(in the rows, 128 means zero)
Named turns come first, each shown by rows before and after it. Which turns, in which order, take the first row of each pair that follows to the second? Write the first one first, as in the answered first pair.
nanib:
[160 132 107 107 156 144 136 144 120 106  85 120 122 133 151 116 135 152] |-> [151 132 107 104 163 151 133 145 123 123  82 121 120 131 151 126 136 148]
[108  89 166 119 156 135 121 130 117 143 157 134 112 143  85 177 192 117] |-> [136 128 156 116 117 170 111 126 113 151 166 149 119 128  65 187 156 104]
[143 158 122 128 105 133 103 127 140 132 114 135 106 126 126 100  88 142] |-> [135 129 128 133 121 104 110 131 141 110 114 125 104 137 140  84 109 156]
gamen:
[115 136 130 172 138 159 132  81 127 144 140 121 170 122  99 135 113 103] |-> [123 133 130 166 137 172 134  82 120 138 140 125 172 124  94 147 131 106]
[157 125  98 173  73 115 123 134 161 108 145 133 141 108 143  63 130 123] |-> [166 124 102 177  82 138 130 129 154  93 130 129 143  98 155  72 153 127]
[134 149 121 116 144 195 120 134 107 122 106 162 122 124 112 188 161 130] |-> [122 146 109  94 123 155 105 146 116 148 144 182 105 151  86 175 113 112]
[113  88 176 134 142  91 139 121 107  72 154 128 128 129 180 133 186 134] |-> [119  84 166 107 131  87 131 127 103  75 175 145 122 146 163 141 185 127]
vebe:
[ 97 123 140 176 122  99 120 110 147 152 143 105 130 101 126 118 100 103] |-> [ 94 122 141 174 122 106 118 109 142 157 146 110 131 102 124 124 100  99]
[100 138 120 136 132 155 113 141 122 170 127 147 126 133 161 158 125 111] |-> [102 136 123 147 144 154 120 143 120 158 113 132 128 130 174 151 136 122]
[115 134 133 160 147 130 130 122 144 153 114 104 132 105 147 114 109 123] |-> [114 133 129 157 141 118 130 126 146 148 119 106 131 111 144 103  95 125]
Meza:
[160 157 120 137 100 157 116 130 110 100 134 146 130 113 122 131 115 130] |-> [160 128 120 122 121 130 123 137 107  77 132 139 122 136 130 128 150 147]
[130 114 137 134 132 126 143 113 122  88 117 118 142 140 141 110 143 144] |-> [107 111 147 153 124 113 138 106 128 108 129 120 146 134 140 109 129 132]
[143 152 123 117 158 155 127 130 118 156  98 134 119 135 119 164 143 135] |-> [125 128 131 112 171 127 129 132 116 149 106 130 114 149 125 161 164 138]
[128 121 142 175 131 106 136 108 123 140 139 120 120 117 143 101 120 137] |-> [148 145 133 171 122 133 135 108 123 137 128 120 121 107 140 104 103 138]

Between the rows of a pair lie two turns.
[119 120 139 111  91 137 115 117 123 129 177 160 132 139  98 160 145 104] |-> [107  95 142 115 106 108 123 121 123 107 175 150 129 149 112 145 168 117]  nanib, nanib
[138 139 106 137 149 145 133 147 111 123  84  89 104 112 154 109  88 143] |-> [139 122  97 115 147 112 128 160 109 111 101  96  91 139 145 100  89 146]  vebe, Meza
[166 148 106 112 158 187 163 150 126 126  70 130 176 121 135 124  88 129] |-> [148 101 101  88 171 103 166 170 127  94  93 127 154 168 139  90 108 147]  Meza, vebe
[124 118 141 132 172 127 156 133 131  87  70  92 115 133 163 111 175 167] |-> [153 186 126 120 127 209 133 128 131 144  75 121 124 102 127 150 115 131]  nanib, nanib
[158 141 101  90 129 112 118 140 130 118 122 137 110 144 129 116 112 134] |-> [146 144 110 127 143 113 126 132 137 117  98 113 118 119 153  97 106 140]  gamen, gamen
[178 153 113 115 100 157 109 152 132 125 134 134 129 134 110  95  85 154] |-> [129  89 136 118 132  85 114 153 138 115 160 129 121 165 122  84 126 157]  Meza, Meza
[127 131 143 169  96 120 121 108 139 111 134 139 125 109 119 101  90 125] |-> [107 107 150 158 111  89 118 113 139 114 143 138 117 128 119 104 103 127]  nanib, vebe
[146 155 117 153 179 137 127 137 129 100  83 120 130 138 157 127  87 179] |-> [140 124 128 133 188 129 131 140 115  80  95 130 123 161 151 148 141 184]  Meza, gamen
[130 144 124 101 180 119 152  96 122  83 100 126 104 116 134  73 129 140] |-> [141 140 117  66 164 118 140 104 113  86 122 145  98 139 109  90 133 135]  gamen, gamen
[131 143 134 142 128 168 126 115 130 154 124 141 137 106 115 148 133 122] |-> [152 134 119 129 146 154 138 131 124 114  99 128 130 119 137 127 155 150]  Meza, vebe
[113 112 157 128 152 127 136 123 135 128  96 114 143 106 168 135 171 131] |-> [113 123 144 118 160 129 129 129 143 163  87 118 138 105 160 131 142 124]  vebe, nanib
[109 132 135 131 160 188 143 126 126 161 105 132 138 108 118 167 153 124] |-> [ 97 133 120 104 136 146 126 137 136 187 147 156 123 139  89 157 106 105]  gamen, gamen
[173 151 111  97  77 124 125 154 116 121 181 128 124 166  93 111  82 131] |-> [145 140 117 132  99  82 136 156 134 124 163 101 122 157 120  71  61 143]  Meza, gamen
[112 124 107 128 111  61 108 131 147 114 148 133 104 124 136  78  90 139] |-> [103 115 111 132 132  55 113 129 149 119 131 124 103 121 146  76 102 143]  Meza, nanib
[116  83 140 168 149 118 122  95 123 127 108  96 128 112 150 136 204 164] |-> [135 113 127 144 147 173 110  95 120 173  93 109 131  95 128 170 187 149]  nanib, Meza
[120 133 126 114 120 112 133 134 134  96 132 151 146 112 144 161 161 136] |-> [108 129 125 103 122  98 127 139 140 115 144 157 137 123 134 164 150 127]  gamen, nanib
[115 117 130 116 147 173 138 132 141 141 100 139 135 123 130 171 171 133] |-> [131 141 120 124 144 185 138 134 146 136  83 128 132 111 140 156 145 140]  vebe, nanib
[131 117 138 160  87  94 117 119 123  86 158 146 121 127 111  96  81 109] |-> [111 124 155 186  92 117 117 103 131 114 149 138 134 101 115 111  84  99]  vebe, gamen
[135 149 109 132  96 156 156 131 125  92 118 108 117 129 122 132 105 131] |-> [121 124 109 124 104 116 157 139 127  85 131 105 110 151 124 115 111 137]  nanib, vebe
[143 108 103  68 182 105 132 157 134 149  80 128 101 152 128 118 145 162] |-> [137 108 100  62 168  90 126 162 139 164  99 138  96 162 115 113 122 151]  gamen, vebe
